Each row has a name. Each question is about the rows just above it. Places in a row count from 0.

[ 98  98  97 126 109 112  97] -> Bifo
[ 83 101  97 121  96  98  82] -> bisa
[ 82 143  97 133  98  83  92] -> Sobe
[ 84  97 102 143  70 106  85] -> tav
[156 104  99 161  83 109 157] -> kimu
[ 83 118  82 142  84 142  82] -> lak
Shared by kimu and lak: : [83]
Shared by kimu and Bifo: : [109]
Which value is in both kimu and Sobe? : [83]
Places of [142] in row lak: : 3 5
Every place of [83] in lak: : 0
Shared by kimu and bisa: : [83]
The one value in Sobe and kimu: : [83]

[143  62  62 119  62 119] : Pipat
[ 88 120 132 111 147  77] : pago
[117  90 122 117 135 118] : garaf
[173 141 138 144 176 146] : bek
[136 175 140 140 125  63] : pofes
[ 97 157 137 122 138  88] : miko
[171 138 185 184 121 175] : Revef
[ 94 184 131 128 124  88] : Mimo
At which places does Pipat hold [62]? : 1 2 4
Which value is in both Mimo and Revef? : [184]
At which places does pago hold [147]? : 4
Which value is in both Revef and pofes? : [175]

[ 79 149 175 106 114 117  95 172 126 199 178  95  91] -> Tere
[105 185 129 190  78  73 105 110  87  79 187 193 139] -> Feb
[168 106 111  77 173 173 195 100 173 127 173 148 148] -> Nid
[101  96 149 163  84  66  86 153 104 137  95 160 128] -> gori
[ 64 144 121 152 191 176  65 148 107  94 129 181 118] -> digin
[ 91  59  99  79  65  84 136 104  84  80 104 142 184] -> nopiz
[114 162 181 100 186 188 161 118 168  94 108 116 153] -> kag
At which places does Nid hold [173]? : 4 5 8 10
Places of [95] in row Tere: : 6 11
Which value is in both Feb and Tere? : [79]
At which places does Feb hold [105]? : 0 6

[132 122 142 111 112 109 142 108 119 108 158 119 123 140 125 156  89 133
 153 114 134 154 131 106 157 118 100 105  72  72 164  87 146 166 124  87
 128 136 156 156 130 147 102 137 117 110 124 167 117 135  76 163 157 101
  88 105 170 143 136 133 143 138] = posit
[ 65 118  76 126 120 125 145 121 137 119 163 108 134 146 147 106  91 151
 104 139 108 105  57 121 130 148 145 148 144 161 151  79 136 134 107 131
 121 118 148 134 110 134 143 137  92 161 109 167 158  77 140  95  99 171
 107 114 144 100 144 156  96 135] = reri
[132 122  87 111 112 109 142 108 119 108 158 119 123 140 125 156  89 135
 153 114 134 154 131 106 157 118 100 105 144  72 164 138 146 166 124  87
 138 136 156 156 130 147 102 137 117 110 124 122 117 135  76 163 157 101
  88 105 138 143 136 133 143 138] = mepa
Which row holds [132 122  87 111 112 109 142 108 119 108 158 119 123 140 125 156  89 135
 153 114 134 154 131 106 157 118 100 105 144  72 164 138 146 166 124  87
 138 136 156 156 130 147 102 137 117 110 124 122 117 135  76 163 157 101
  88 105 138 143 136 133 143 138]? : mepa
Where do [ 65 118  76 126 120 125 145 121 137 119 163 108 134 146 147 106  91 151
 104 139 108 105  57 121 130 148 145 148 144 161 151  79 136 134 107 131
 121 118 148 134 110 134 143 137  92 161 109 167 158  77 140  95  99 171
 107 114 144 100 144 156  96 135] appear? : reri
Every place of [138] in mepa: : 31 36 56 61

[131 138 124 142 137 142 147 150 150 159] : Rovi
[136 136 135 155 136 155 146 153 155  93] : zanif
[138 149 133 141 142 121 160 175 172  68] : buzer
[137 125 133 131 116 122 137 117 123 139] : piza
[123 110 126 139 112 131 100  81  88 185] : zefes
[128 119 132 115 117 129 112 102 106 159] : kiru
[138 149 103 157 127 160 160 147 146 103] : sason
[129 130 129 134 129 128 138 141 136 134] : Bez
[122 122 120 118 128 131 119 114 116 144] : luv
Places of [136] in row zanif: : 0 1 4
Places of [160] in row sason: : 5 6
At which places does sason hold [138]? : 0
Every place of [128] in Bez: : 5
The one value in zefes and Rovi: : [131]

[128 110 108 154 138 143 109 158 132 126 132] -> guvod
[106 131 139 127 132 132 149 157 123 162 110] -> fikem
[106 131 139 127 132 132 149 157 123 162 119] -> finit
[111 116 140 128 106 115 126 140 158 121 131] -> suzuf
[133 131 135 117 125 168 118 117 122 182 141] -> mube
Every place of [157] in finit: : 7
The one value in mube and suzuf: : [131]

[142 161 133 139 137  88 158 164 124 153 169 126 173 140 110 120 111 110
 145 109 149 157 143 121] : beran
[111 112  95 112 112 175  99 162 133 128 108 125  85 122 144 131 162 159
 133 142 115 125 146 138] : fusi
[111 112  95 112 130 175  99  96 133 128 108 125  85 122 144 131 162 159
 133 146 140 117 128 128] : korav
[ 95 107 112 129 119 173  87 137 129 130 129 133 106 120 137 139 155 158
 134 137 124 110 129 137] : Situ
[147 131 138 146 105 112  90 116 116 166 130 131 139 145 124 125 125 130
 157 113 117 139 103 135] : Gizol
Where do [142 161 133 139 137  88 158 164 124 153 169 126 173 140 110 120 111 110
 145 109 149 157 143 121] appear? : beran
[111 112  95 112 112 175  99 162 133 128 108 125  85 122 144 131 162 159
 133 142 115 125 146 138] is in which row? : fusi
At which places does fusi hold [162]? : 7 16
[147 131 138 146 105 112  90 116 116 166 130 131 139 145 124 125 125 130
 157 113 117 139 103 135] is in which row? : Gizol
Where do [111 112  95 112 130 175  99  96 133 128 108 125  85 122 144 131 162 159
 133 146 140 117 128 128] appear? : korav
Places of [129] in row Situ: : 3 8 10 22

[144 135 103 148 122 114 109 151  63  98 150 131] = dol
[ 88 165 147  91 142 150  91 145 134 159 158 153] = sisak
[143 108 113 140 113 167 149 102 180  96  95 107] = nof
[140 114 109 142 112 125 134 109  88 104 106 109] = Sopob
[ 93 111 152  96 112 128 142 153  90 161 159  98] = kol
[117 121 126 117 119 151 134 126 142 128 127 114] = mak
[127 152 112 128 135 151 101 111 140 112 113 148] = fofel
[144 135 103 148 122 114 109 151  63  98 150 131] is in which row? : dol
[127 152 112 128 135 151 101 111 140 112 113 148] is in which row? : fofel

[120 146 129 131 129] = nenif
[153 129 128 121 128] = Tus
[154 123 154 129 144] = loguv
[109 118 144 105 109] = rizo
[ 80 136 117 106  80] = pego
[129 146 146 129 129] = Seg
[ 72 136 128 107 143] = puno
[145 135 114 104  85] = nafe
Every place of [146] in Seg: : 1 2
Which value is in both rizo and loguv? : [144]
Places of [154] in row loguv: : 0 2

[129 132 133 126 100 116 129 127 127 137 133 135 135 118 125 118 169 126
 135 128 119 135 139 129 144 136 126 131 116 132 124 126 126 135 125 138
 134 135 124 132 126 127 128 126 126 126 135 117 151 145 112 127] : dab
[144 130 126 128 134 127 111 134 132 133 129 136 138 125 124 121 139 135
 140 145 126 124 126 148 129 140 124 132 150 133 128 135 136 134 131  86
 139 124 134 135 126 129 136 128 134 133 139 126 141 142 118 124] : des
[118 126 128 127 150 134 161 113 128 126 108 111 119 139 127 170  82 131
 125 123 136 130 134 138 123  98 119 119 124 124 140 110 118 118 126 147
 116 129 132 119 130 128 123 138 111 123 123 123 101 155 142 124] : Loza
Whose row is [144 130 126 128 134 127 111 134 132 133 129 136 138 125 124 121 139 135
 140 145 126 124 126 148 129 140 124 132 150 133 128 135 136 134 131  86
 139 124 134 135 126 129 136 128 134 133 139 126 141 142 118 124]? : des
Every place of [126] in dab: : 3 17 26 31 32 40 43 44 45
Whose row is [118 126 128 127 150 134 161 113 128 126 108 111 119 139 127 170  82 131
 125 123 136 130 134 138 123  98 119 119 124 124 140 110 118 118 126 147
 116 129 132 119 130 128 123 138 111 123 123 123 101 155 142 124]? : Loza
Every place of [136] in des: : 11 32 42

[153 164 169 121 144 117 108 141 130 119  74  98 119 143 135 158] -> pap
[133 122 139 130 130  73 130 129 106 128 128 130 143 126 121 153] -> Dos
[136 162 146 153 108  91  99 160 158 123 139  94 142 131 122 153] -> bem
[144 164 171 128 138 107  96 139 127 124  79  98 119 130 141 180] -> katop
[133 142 139 120 136  85  89 125  98 130 121  86 136 134 143 154] -> Puz
[133 146 139 126 135  76  87 125 100 129 126  91 141 127 142 156] -> nufo
[141 164 144 153 115  79 104 160 156 119 134  99  94 129 122 151] -> Paf
At which places does Dos hold [130]? : 3 4 6 11
Shared by katop and bem: : [139]
The one value in Paf and Puz: : [134]
Shared by Puz and Paf: : [134]

[181 113 181 114] -> fosut
[146 120 129 114] -> feval
[ 99  99  99 100] -> Vuliz
[146 120 107 130] -> Gom
Shared by feval and fosut: : [114]
Where do [146 120 129 114] appear? : feval
Every place of [99] in Vuliz: : 0 1 2
At which places does fosut hold [113]? : 1

[113 143 161 141 157 138 139 161 105 113 117 148  90 107 113 120 107 166
 120 136 139 167 120 155 147 115 160] -> leb
[113 143 161 141 157 138 139  97 105 113 117 148  90 107 113 120 112 166
 120 136 139 167 120 155 147 115 160] -> dus
[105 104 163 108  79  99 102 100 106 141 118 162  98  95 108 158 155 180
 146  91 112 161 150 160 118  88 140] -> vasal
[113 143 161 141 157 138 139  97 105 104 117 148  90 107 113 120 112 166
 120 106 139 167 120 155 147 115 160] -> Lep
Places of [118] in row vasal: : 10 24
Whose row is [113 143 161 141 157 138 139  97 105 113 117 148  90 107 113 120 112 166
 120 136 139 167 120 155 147 115 160]? : dus

[118 141 129 151 119 138 135 181] -> sakik
[123 142  79 152 131 151 136 127] -> fito
[135 135 108 116  78  78 136  78] -> zop
The one value in zop and sakik: : [135]
Which value is in both sakik and fito? : [151]
At which places does sakik hold [181]? : 7
Places of [135] in row zop: : 0 1
The one value in zop and fito: : [136]
Places of [118] in row sakik: : 0
At which places does zop hold [78]? : 4 5 7

[166 150 168 119 195 128 103 111 101  94 146  95 120 150  98 109]  Zotan
[138 155 138 189 182 122 135 108 112  99  98 138 142 159 164 161]  suzuv
[181 104 112 185 117  93 139  63 135 126 156 140 174 115  99 109]  nuduk
[151 110 180 199 175  87  81 111 141  86 106 144 169 156 130 125]  sapet
Every place of [138] in suzuv: : 0 2 11
Which value is in both nuduk and Zotan? : [109]

